One hidden turn or mirror swaps the rows below in pairs. Which row is each named row swapped with?
The rows were stretched afterwards, more along some directions than others.
Mokiv: [-15  14  18 -30   5 -28 -14  13  14   4  -2   2 -26 -13 -38  17  -6   9
  13  10  13  -8  18   7 -10   6   1  -4  11]
gel: [ 28   1 -17 -14   7 -17  -1  16 -16  33  27  -4   0  -4  14  -1  20  29
  10 -37   0 -18   7  -8 -19  13  -7  12 -22]
Vasel: [ 36  -1  -5  -9   6 -30   3   7  -3  36  29   2 -17 -22  -9   5  10  18
  10  -7   4 -44  16   5 -23  -3  -1   0  12]
ded: [  4  15  -6 -18 -17   1 -13   2 -18  12   5  -6 -31   3  -2 -14   4  13
  18 -19  11 -43 -18  35 -19   5  -5  19  -1]
lun: [ 20  -9   1  -7  -6  14  10   0 -20   7   6   8 -13  -7 -14  -9  -5  12
  25  -9  -4  -4 -32  -2 -12  16 -17  12  -5]
zino: [ 14  17   3 -21 -16  -3 -15 -12  -8  12  -3  -5 -37 -12  -5   2 -12   9
  37   6  18   9  -8  27 -12   1 -15   2  -2]
lov: [ 30 -20  -5  -6  25  -7   5   5  15  25  26   2   0 -20 -28   1  16  10
  20 -13   0   5   5   2   2   2 -10  13  12]
taso: [ -9  18   7 -10 -17 -11 -12  11  -7 -17  -1   2 -19 -13 -12   3   2 -13
   7 -16  27   2  18   3 -12   3  -7  21 -11]
lugi: [ 19 -12 -10 -23 -12  -8   9  -3  -1  26  14  10 -18  -6 -14  -2 -14  -4
  46 -15  19 -15   6 -15 -33  17 -14  -1   6]
Kup: [ 31 -10  21  -3   8 -33  12  17 -15  22   1  21   4 -14 -32   4 -18 -10
  28 -16  28 -18   4   2 -30   6 -16 -15  33]
memov: [  7  25   2 -27 -15 -15 -15   3  -9  13   6 -15 -35  -9 -15   3 -10  18
   8   3   3 -16   8  -2  -3 -11   6   7  -5]
vuk: [ 30  20 -19 -40   5 -16  -9  32   0  18   0   6 -28  -6 -33  10   3  23
  27  -9  -4 -15  -2 -11 -14  16  -2  -3 -13]
logik: [  6   6 -14 -16 -23  -4 -16 -10 -16  -6  12 -14  -8 -28  20   2  16  14
  18 -21   3 -21   6  20 -22   7 -15  10 -26]
sutus: [ 10  12   2 -16   2 -41  -1  24  -8  24  23   9  -6 -19  -6  10 -15  21
  -2  -7  12   5  41 -16 -19   5 -18  -6  -1]
Gidir: [  2   9  -1  -9  -5 -18  -6   1   1   7  -1   3  -8 -20 -11  27 -13   2
  14  28  12   8  23   2 -21   5 -10  -4  14]
ginag: [-12  -6  -3 -24 -28  -5  -9   6 -12   4  -3   3 -22  -2   3 -19  -4   0
   1 -26   0 -13 -15   8 -13  17 -23  19 -28]
risag: [ 18   5  -4 -31  -3 -17 -14  27  -5  10   8   4 -18  -8 -23  14 -16  26
   7  -2   3  -9  13   2 -15  15  -5 -12  -9]
sagot: [ -4 -14   2 -18  -6 -22  -5  14  19 -15  17  -9 -19 -18 -20   9   3   7
 -15 -17  -6 -22  10   9 -16  18 -11  12 -20]
gavo: [  8   2  -9 -32  -1  -3  -8  14  27  11   9  -9  -7 -34  -6   6  18  16
   1 -19  -9  15   0  -7   6   5 -12  14 -20]
meso: [-12  -4  -2 -23 -26  12 -22 -14   8  10   8  -7 -22   5   8  -1 -12   0
   4 -10   0 -28  -7  -3  -8   6   8  13 -18]
sike: [ 21  26  -5 -14 -17 -11 -13  11 -41  18  12 -12 -24 -16   7   6  -8  31
  23 -18  16 -31   1  30 -26  -6 -14   1 -11]
rerop: [  3  -6  -9 -10 -18  18   0 -12 -34  19   5  -2 -37   9  10 -12 -18  23
  13 -11  11 -33 -11  29 -29   2  -6   2 -12]
tus: [ -8   8  20 -15  -5  -8  -8   8  -2  12   6  -1  -7  -8  -6  10  12   7
  17 -24   7 -18  13 -13 -16 -19  13  32  16]
Febip: [ 30  19 -30 -17 -11   1  -8  -9 -41  13   9   9 -36   2  -6  -4  -3   7
  35   2   2 -19  -5 -13 -22  14 -17  -2 -22]
veke: [  6 -10   5   2 -11  -6   0 -20   8  14  15  10 -15   4   6  12 -10  -7
  27 -14  22 -30  12   5 -29  -2  12   3   6]
Luz: [  8   1  -7 -21  -4 -33   4  20   2  19  20   3 -20  -9 -18  14 -10  25
 -14   1   3 -20  29  -2  -9   7 -10  -5  -7]
lufa: [-14   7  -2 -16 -12  -9 -13 -27   7  -1   0 -12 -21 -16  -1  10  -5  -9
  29  12  16  -4  20  12 -23  -4  -9   3   9]
Rez: [ 19  12 -22 -28  -6 -29  -3   4  17  19   9   7 -16 -12   0  18   0   4
  31   2   1  -3  25 -27  -9   0   7   0 -12]
Ber: [ 22  11  -3 -20   4 -17   8  16  11  34  -5   5 -18 -13  -6  23 -12  17
  33   1  27  18  19  -9 -25   9   9  -2  12]
Verer: [ 45 -11 -19  -9   4  -6  -2  25   2  18  21   7 -14  -7 -19  -5   2   2
  20 -32   8 -12   4   0 -15  12  -6   5 -10]
Setil: [ -6  13  -6 -25 -12 -12  -5  -2  -9   3   2   3 -31 -13 -25  -4   5  -6
  22  -3   9 -23  -2  12 -20  13 -17   8 -11]
rito: [ 10 -13 -14  -1   7   8  -4  -1   3   1  11   4  -5 -17  -8  -3  25   6
   6 -21 -10 -17 -23   6   2  11 -14  24 -13]
Pori: [ 29  -8  -5  -4   5 -13  18   4  -5   6  -5   5 -12 -23 -23   4   0   6
  41 -20  18  -9 -25  27 -32  17 -18 -17  -7]
fese: [ 30   3  -8 -24   0  17 -24  -3 -12  22  11 -14 -16 -11  -7  11   8  15
  20  -6  -4 -22 -36  18  -4  10 -10   9  -2]
rav: [ 12   6 -16 -26   8 -27  -4   9  29  13  18   4 -16 -21 -15  25   4   5
  32   2   2   5  36 -23 -14  -4 -10  -1 -11]
Simo: [ 17   1  -1 -16   2 -25  11   9   3  -2  -1  19 -19 -32 -25  14  -5   6
  35  -1  12 -22   3   9 -19  20  -8  13  14]
sasid: [  8  -4 -11 -20  -9 -30   4   2  27   0  35  -4 -12 -26  -3  13  -5  22
  -8   6  -8  -3  29 -11  -9  23 -12  -2 -33]
Kopi: [ -6   5  -4  -9   3 -10  -6  23  -2   4  16   2   8 -10   0  15  -3  11
  -2 -17   6  11  15 -16  -6  13 -18  -2 -16]
Pud: [ 17  -8  11 -19  13 -13 -10  -9  -4  19  -9   7  -7 -16 -41  -3 -14 -18
  36   3  17  21   8   3 -18   6 -19  -9  27]
gefa: [-33  -1  23  -1  -7  11 -13  -8   1  -8  -4  -6  -6  -7   2  -4  -9 -11
  -7  -8   9  -6  -4  10  -6  -5   7  14   8]
Zumab: [ -1  17   5 -19  -5 -22 -13   5 -12   4  -5   2 -10 -10  -5  -4   2  -6
   5  -9  -7 -10   2  -5 -16   5   7  17  -8]
denar: [  8 -12  14 -18   1 -26   7   0  31   9   2   5 -16 -16 -39   8   7  -3
  23 -16  10   2 -10  -5  -8   8 -18   0   0]
Kor: [ 23  -6   9 -16 -13  -4 -10   3 -14  18   2   9   9 -14  10   1 -10   8
  16 -31   7   5  -8   0 -21  17 -19   4 -10]
tofaf: [ -2  -2  19   1   3 -21   4   8   3   1  -8  12   6 -17 -14   4  -5 -13
  30 -18  37  -3  20  14 -31   1   8  12  26]
modo: [ 57   0  -3 -10  11 -21  13   1  -7  58  26   5 -11  -2 -10   0  -9  32
  11  15   8  -9   7   7 -16  13  -9 -12  15]
Fufo: [  9  36  -8 -25  -8 -35   4  19 -42   9 -11   8 -14 -19   2   6 -29  13
  36   8  22   6  23   2 -39  12 -16 -10  -2]
nisig: [ 21   5   0 -22   2 -25 -11  13 -30  29   1  -2   1 -24  -8   9 -19  22
  41 -14  24 -16   8   9 -33   4 -11 -10  21]
Mubi: [ 27   4 -18 -26  18  -9  12  10   2  29  -2  13 -34 -14 -28  15   9  22
  46  -4   9 -21  -6   2 -20  15   1  -1  -1]
simeg: [ 23  10 -18 -33  -5   4 -22   5  -3  12  20  -5 -34   4 -17 -11  -7  -8
  11   1  -7 -16 -23 -12  14   5 -11  12 -29]
zitun: [ 42   9   4  -1   1   8 -11   6 -33   0   7  21 -13   8 -37  -8   7 -15
  17 -15   1 -24 -10  -5 -13  -2  -2   6  -9]
pivu: [ 11   2 -27 -16 -13  -8  -7  15   1   4  30  -5 -12 -14  15   8   1  28
  -6 -15  -4 -33   4   6  -2  22  -8  10 -42]
keb: [ 14  28  -4 -38   9 -36 -12  18  -3  15  -5  -5 -15 -32 -35  20   6  16
  35   3  14  -2  19   8 -21   3  -8 -13   8]
Nede: [ 11  19 -21 -11 -10   1  -9   0 -25   0 -17   4  -5  -6  -2   2  -3 -20
  32 -20  33   5   1   9 -17   7 -13  -8  -1]
Rir: [ 31 -17 -22 -14   9 -10  15  24  -8  25  -2   4  -6 -10  -6   8   9  29
  15 -29   8 -19  -8   6 -19  23   1  -3  -8]
zama: [ -8   8  -6 -13  -3  15  -5   3  -9   5  13  -5 -33   0  -6   0   4  25
  24  -6   3 -24 -14  26 -12   5   4  14 -14]
Pofa: [  7 -16  -9 -20  -7 -14   9  -8  15  39  14   1 -37  16   9   4 -26  16
  24  -7  16 -12   3   3 -27  17  -8   2   1]
pafur: [ 29 -14   0 -18  -2 -23   8  16  -2  20  16   9 -16 -24 -23   2 -16  17
   8 -17  -1 -37 -11  25 -25  21 -26  -5  -1]
notos: [ 18  -9   1 -21 -14 -20   0   3  -1  16   7   6  -9  -4  -9  -3 -32   7
   3   2  16   1   1   0 -13  25 -23 -11  -4]
totob: [  3   2   5 -25   4 -22   2  17  24  13   0  15   1 -13 -22  15  -5   4
  32  -6  13  33  23 -32 -17  13  -3  11   3]
begam: [-10   6   3 -20 -16  -1 -19   5  -8   1  17  -3 -17 -11  -8 -12  -3   5
  16 -15  -9 -22 -10  -9   2 -13   3  37  -8]
viv: [ 26 -24  -1   1  -8  18   2   7  -1   9  19   7  -1   2  -5  -1   1   6
   7 -32   1 -29 -24   5  -9   4   4  15  -9]
fif: [ 23 -13 -12 -18   6 -16  -3   4   0  31   4   8   1  -5 -20  -6  -8 -16
  24 -15  14   1   5 -20 -26  13 -22 -22   0]
Tiv: [ -2  25 -10 -25  -6  10 -15  -4 -13   7   0  -3 -37  -6 -11  -5  13  10
  43  -9   3 -17 -16  15  -7 -11   3  24 -10]
Zadez: [  7 -11  -3 -10  -1   5  -6  -5   4  18  14   6 -27   8  -8  -1  -9  -5
  23  -5  22  -7  19 -20 -13 -10  -7   5  -5]
matav: [ 23 -20 -17 -17 -10  10   8 -12  -7  22  15   0 -32  14 -18 -14 -15   8
  17 -18   7 -32 -21   1 -11  20 -14   2  -7]
Puzog: [ 19  -9   1 -20  -6 -13 -12  -6  14  22   5  -6 -21  -8 -16  -2  -7   8
   9  -3  15   4   6   9  -6  21 -13  10  18]
vuzo: [ 34   4  -4 -17   6 -18  -6  16  17   7  17 -11 -15 -23 -32  18  16  11
  15  -9  10  -1  16   2   0  -3   4  -6  -2]
kamu: [ 26 -10 -10   1  -6 -11   9  10   3   5  24   1  13  -7   2  -8   2  -2
 -12 -23   1 -12   5 -10   3  10   9  10 -13]
Muk: [ -5  -6   0  -9 -22  14 -11  -7  -7  14  22  -9 -32  15  12 -14 -10  22
  -2  -8   8 -35  -9  29  -4  -1   8  23  -2]
Vosaz: [ -4   3   5   8  -8  10  -3 -12 -30   6   8  -5 -12  -3   6  -7  -4   6
   3 -14  15 -21   7  14 -21  -8  12  12  13]

Tiv swaps with keb
begam swaps with nisig
lugi swaps with Simo
Muk swaps with risag
lufa swaps with rav
notos swaps with viv
Verer swaps with Puzog
Ber swaps with taso
zitun swaps with modo
Gidir swaps with Zadez

One hidden turn or mirror swaps the rows below in pairs. Which row is each named row swapped with?
The rows were stretched afterwards, more along some directions than others.
povep: [  4  -4 -30  11  13 -11 -10   8 -15  15  -4 -27   2 -18  13 -32   6  -4
   2]
Tonan: [-17  22  -6 -31  21  16  22   1 -20  -8  -7 -13  -9  -1   8 -16  -4 -36
   7]
Zugem: [  9   2   3  -9  -9  18 -22   6  -8  21  28 -23  26 -20  29 -41  23 -17
 -17]
vibu: [ 24  -5 -11  -2 -20  14  19  -2  12  21  -6  -5   6 -33  -5 -38  30  19
  25]
Buso: [ 12  35  -2 -16   2  -3   2   1   3 -10 -21  -2  15 -32 -11 -33  21 -20
  36]
Rubuv: [  9  16 -34 -24   6  10  -8  15  -4  21   5 -29  28 -37  11 -33 -21  -6
   6]
Dat: [ 10   6 -13   5  14  16 -22   2  16   4  -9  -5   4 -18  -2   9  23   2
   7]
fodil: [  6  36  -5 -17   0   1   9  12   6  -7 -21   5   7 -19 -15 -22  14 -20
  43]
koluf: [  4  34  10 -20   5   4  13   8  -6 -25 -20  -3  10 -20  -3 -15  20 -32
  28]
Lub: [ 20   5   1  -5  16  20 -21  -5  23  -5  -7  -8  -5 -13   7  -1  15 -11
  21]
Vas: [ 11  35   4 -23  -3   0   7   0   8  -7 -24   0  10 -14 -10 -24  17 -21
  40]
zosak: [ 28  -4  -8 -10 -21  21  21  -6  19  27  -2  -7   1 -22  13 -32  25  11
  12]
sige: [ 17  36   1 -19   5   6   6   1   8 -17 -17   1   6  -6 -12 -20  23 -26
  38]
peze: [  6  18   5 -15 -12  22 -13   7 -13  22  19 -23  24 -25  25 -39  14 -21
 -12]
Zuz: [  5  -2 -31  17   6 -10  -7  12 -21  19   1 -19   3 -17   5 -30  12  -2
   0]
buzip: [  9  11   0 -11 -12  25 -30   7  -9  28  30 -21  25 -35  19 -35   9  -7
  -7]
tilu: [ 24 -12 -11   3 -17  15  13  -2  12  28  -9 -13   3 -32  13 -40  27  12
  10]
dokof: [ 30  -8  -7  -8 -30  10  19  -9  12  21  -9  -7   7 -31  13 -42  23   9
  13]
duk: [ 10   8 -37 -14   4   5 -12  21 -15  22   9 -33  25 -59   6 -35 -10   4
   1]
gilum: [  5   1 -36 -20   5  11 -10  26 -13  23   0 -35  18 -61   5 -32 -20   0
  13]
fala: [ -4   1  -9  -6  41  18   8  10  -2 -15  23 -34   8  -4  20 -15  15   7
  -4]
vike: [ -4  20 -17 -25  -1   3  -5  12   1  -2  25  -6  18  -2  -2 -19   7  -9
  20]
miru: [ 11 -10 -23  -9  -9   7   0   3  15   7  11  -5  -4 -23   2 -10   0  11
  23]
Baf: [ 12  10  -3 -16 -13  23 -18  10  -5  31  28 -21  23 -23  24 -39  19 -16
 -12]
dezo: [ 28  -3 -16   0 -25  14  12   2  18  29   4  -5   3 -22   5 -33  23  27
  17]
kemu: [-16  22   7 -30  22  13  27   1 -21 -11  -7 -21 -10  -9  20 -25  -7 -43
   8]
zul: [ 13   9   1   7  19   7 -33  -4  20  -5  -3 -16   7 -28   7  -7  14   6
  14]
semud: [ -8  14 -10 -26  -1  -1  -2  12  -8  -6  22 -11  14 -12  -3 -30  -1 -18
  24]
Bas: [ 13   2   4   4   9  15 -27  -1  15   0  -5 -15   4 -24   4   2  18  -3
  10]
vabe: [  1  -8  -6   1  31  20  28  17  -8 -11  14 -31   0  -9  16 -11  14  -7
  -4]
benus: [  0  30   0 -13  11  -4   4  11 -11 -26 -21  -9   3 -19  -2 -28  16 -34
  27]
Rab: [  5   8   0   1  15  20 -26   4  22   2   1  -8  -2 -11   9   8  11  -1
  13]
pemu: [  6  14   8 -29 -12  36  -4  14  -9  27  19  -4  16 -20  19 -29   9 -30
   0]
garor: [ -4   1  -6 -19  21  26  19  13   1  -3  11 -29   7 -18   8  -4  10   3
  -2]
Guzez: [  8 -12 -19  -2  -1   1 -10  -2  13   1  18 -14  -2 -17   6 -16  -1  19
  19]
zez: [  4  -1 -35  10   9  -7   4  10 -27   8  -8 -19  -7 -20   1 -27   6  -9
   3]
zipak: [ 12  16   0  -5  31  19 -24  -4  20 -11  -3 -13   3 -22  21  -6  20 -13
  10]
zof: [  8   4 -31 -27  -1  10   5  21 -18  16  -4 -30  15 -52   1 -29 -26 -13
  15]
mosun: [ -9   9  -3 -14  34  23  14  15  -5 -14  16 -35   8 -13  16 -11   9   6
   2]
suk: [  4   4  -2  -9  15  14 -21  -2  21  -7 -19 -13  -4 -12  10   1   8  -7
  16]
labe: [  1   9   5 -27  -6  35 -15  13   1  28  30 -15  15 -18  22 -31  11 -18
  -4]
pigu: [-14  14   1 -41  24  23  31   5 -15  -6 -11  -8 -11  -9  17 -20 -16 -34
  19]
lotes: [  0  -3 -28   9  19  -3  -5  18 -27   9   5 -20   3 -11  12 -23   3  -1
   2]
Sufin: [ 12   1   8   5  19  13 -28  -2  14  -1   0 -13  -2 -23  19 -12  17 -10
  10]
gol: [ 17   0 -13   0   9   8 -30  -1  23   4 -17  -9   9 -30   9  -6  16   3
  17]
Pige: [ 31  -6 -16   4 -19  17  10  -3  21  30  -1   5   5 -14   9 -28  31  30
  15]
pedaz: [ 18  27 -10 -18  -9   3  12  10   6  -7 -33  -1  10 -17 -22  -6  18 -22
  39]
kob: [ 10  39 -10 -19  -5   4  15   9  -8  -8 -26   6   8 -31 -20 -16  15 -26
  30]
Gaz: [-12  22   4 -33  13  18  27  -3 -12   0  -8  -9 -10  -9  15 -22  -7 -36
  10]
pafat: [  5  30   8 -17   6   0   3   8   1 -15 -19  -6  11 -28 -15 -22  14 -26
  36]

Rubuv swaps with vabe
Zuz swaps with Gaz
fala swaps with zof
povep swaps with kemu
garor swaps with duk

